Read these off the array that follows. Counting starts at 0.
1) Give the top-left entry.
2) Give the entry just right of -32.
3) Give the entry at row 1, column 0.
4) Give the entry directly below the largest entry.
5) Give the entry just left of 29.
6) Give the entry in row 0 and column 2.
7) Give the entry in the bottom-right corner.
8) Give the entry in row 1 and column 2.
[[ -5 -36 -31  33 -45 -35 -45  32  -8]
 [  0 -42 -37  26 -50 -41 -40  27   6]
 [ -3 -38 -33  31 -47 -38 -43  30  -2]
 [ 10 -43 -38   4 -48 -43 -23   9  32]
 [ -7 -32 -27  36 -42 -31 -47  34 -15]
 [ 14  28  38 -41  38  36  29 -41  18]
 [  8  14  24 -42  24  23  18 -34  17]
 [ 12  30  41 -38  40  38  27 -39  12]
 [ -1 -41 -36  27 -50 -41 -41  28   4]
 [ -1  30  41 -14  37  39   5 -17 -19]
 [  5  34  45 -24  43  43  17 -29  -7]
 [ -7 -34 -29  35 -43 -33 -46  33 -12]]
1) -5
2) -27
3) 0
4) -29
5) 36
6) -31
7) -12
8) -37

Read these off the table that follows.
1) Give the largest entry.
2) Give the entry just right of 889.
[[592, 685, 52, 755, 734, 889, 84], [588, 667, 877, 627, 667, 265, 762]]
1) 889
2) 84

Questions about the grid below. Rows and columns are numbered from 0.
1) Which number is the top-right entry?
2) Which number is the bottom entry of the column that holds the smallest entry?
3) Which number is the entry in row 1 and column 0?
4) Which number is the bottom-right entry?
5) Which number is the entry just right of 0.13?
6) Which number is the smallest entry?
7) Which number is the entry just right of the smallest entry?
[[ 0.14 -0.21 -0.12 -0.19 -0.19 -0.18 -0.16 -0.18  0.14]
 [-0.19  0.15 -0.10  0.14  0.13  0.12  0.06  0.12 -0.19]]
1) 0.14
2) 0.15
3) -0.19
4) -0.19
5) 0.12
6) -0.21
7) -0.12

15,-1,-12,10,-8,5,2,10,-8,0
23,-48,-32,25,29,-29,3,-24,15,-6
-16,-3,11,-12,5,-13,0,-17,9,9
-1,-9,-9,15,2,13,5,1,3,-1
9,7,-11,14,-9,11,-15,25,-14,-11
7,29,15,-12,-25,-8,-11,-8,-9,19
-39,11,1,-18,3,-9,-3,1,-16,-8
9,4,13,13,13,13,4,-7,7,-5
-9,-29,-32,4,-6,-41,4,-40,6,-16
8,-13,-4,-7,-8,-8,34,-12,-3,-10
-18,7,6,-2,12,-7,23,-29,8,-4
-19,-11,-17,-35,7,-9,-11,10,-5,-3
The entry just right of the smallest entry -> -32
The top-left entry: 15
The first entry in the row that holds the largest entry: 8
The smallest entry in the last column is -16
Find the last entry, reading row by row.
A: -3
The third smallest entry: -40
Find the largest entry in the first column.
A: 23
The bottom entry of the column that holds the largest entry: -11
The bottom entry of the column that holds the smallest entry: -11
Find the first entry on the diagonal from the top-right corner.
A: 0
The 5th entry, reading row by row is -8
Find the largest entry.
A: 34
Find the smallest entry in the first column.
A: -39
Find the smallest entry in the first row.
A: -12
Find the minimum.
A: -48
The entry directly above the smallest entry -> -1
The top entry of the column that holds the largest entry: 2
Find the entry in the bottom-left corner.
A: -19
The largest entry in the last column: 19
The largest entry in the last row -> 10
Find the entry directly above the largest entry.
A: 4
Find the third entry on the diagonal from the top-right corner.
A: -17
The entry just left of the largest entry -> -8
Find the 5th entry from the end, reading row by row.
A: -9
The entry directly below 12: 7
Find the entry directly below the smallest entry.
A: -3
Find the last entry in the row that holds the largest entry.
A: -10

Questions about the array below.
1) Read off the smallest entry in the first column.
2) Read off the entry just right of -18.
3) Read off the entry just left of -15.
4) Read off the second entry, reading row by row.
5) Read off the 2nd entry on the diagonal from the top-right corner.
6) Read off the top-right entry.
7) Read off the top-left entry.
8) Read off the fourth-last entry, reading row by row.
[[-23 -10  18 -22   9   1]
 [ 13 -22 -41  13  36 -40]
 [ 43 -41  21  11 -45 -13]
 [-17  40 -15 -34 -30  38]
 [ 18  33 -42  45   7  30]
 [ 30 -17 -38  23  42 -45]
 [-20 -11 -41 -42 -38 -45]
 [ 19 -12 -18 -33  -2   0]
 [-28 -40 -31  26  24  30]
 [ 21 -21 -22   7  19 -39]
 [-23 -24 -23 -25  43 -27]
 [-24   2  20  -7  28  -9]
 [ 23 -26 -26  19  25 -42]
 [-27 -10  -3 -24   6  45]]
1) -28
2) -33
3) 40
4) -10
5) 36
6) 1
7) -23
8) -3

Read these off the matrix that follows.
1) Find the entry just right of the centre entry.
2) Find the last entry, reading row by row.
3) Find the smallest entry in the last column.
4) Find the second largest entry.
5) Find the largest entry in the first row.
6) Find the entry just left of -10.
7) Find the second smallest entry.
8) Find the 3rd largest entry.
[[-19 -12 -16 -16 -37]
 [-19 -10 -24 -14 -46]
 [ 10   6  11   8  22]]
1) -14
2) 22
3) -46
4) 11
5) -12
6) -19
7) -37
8) 10
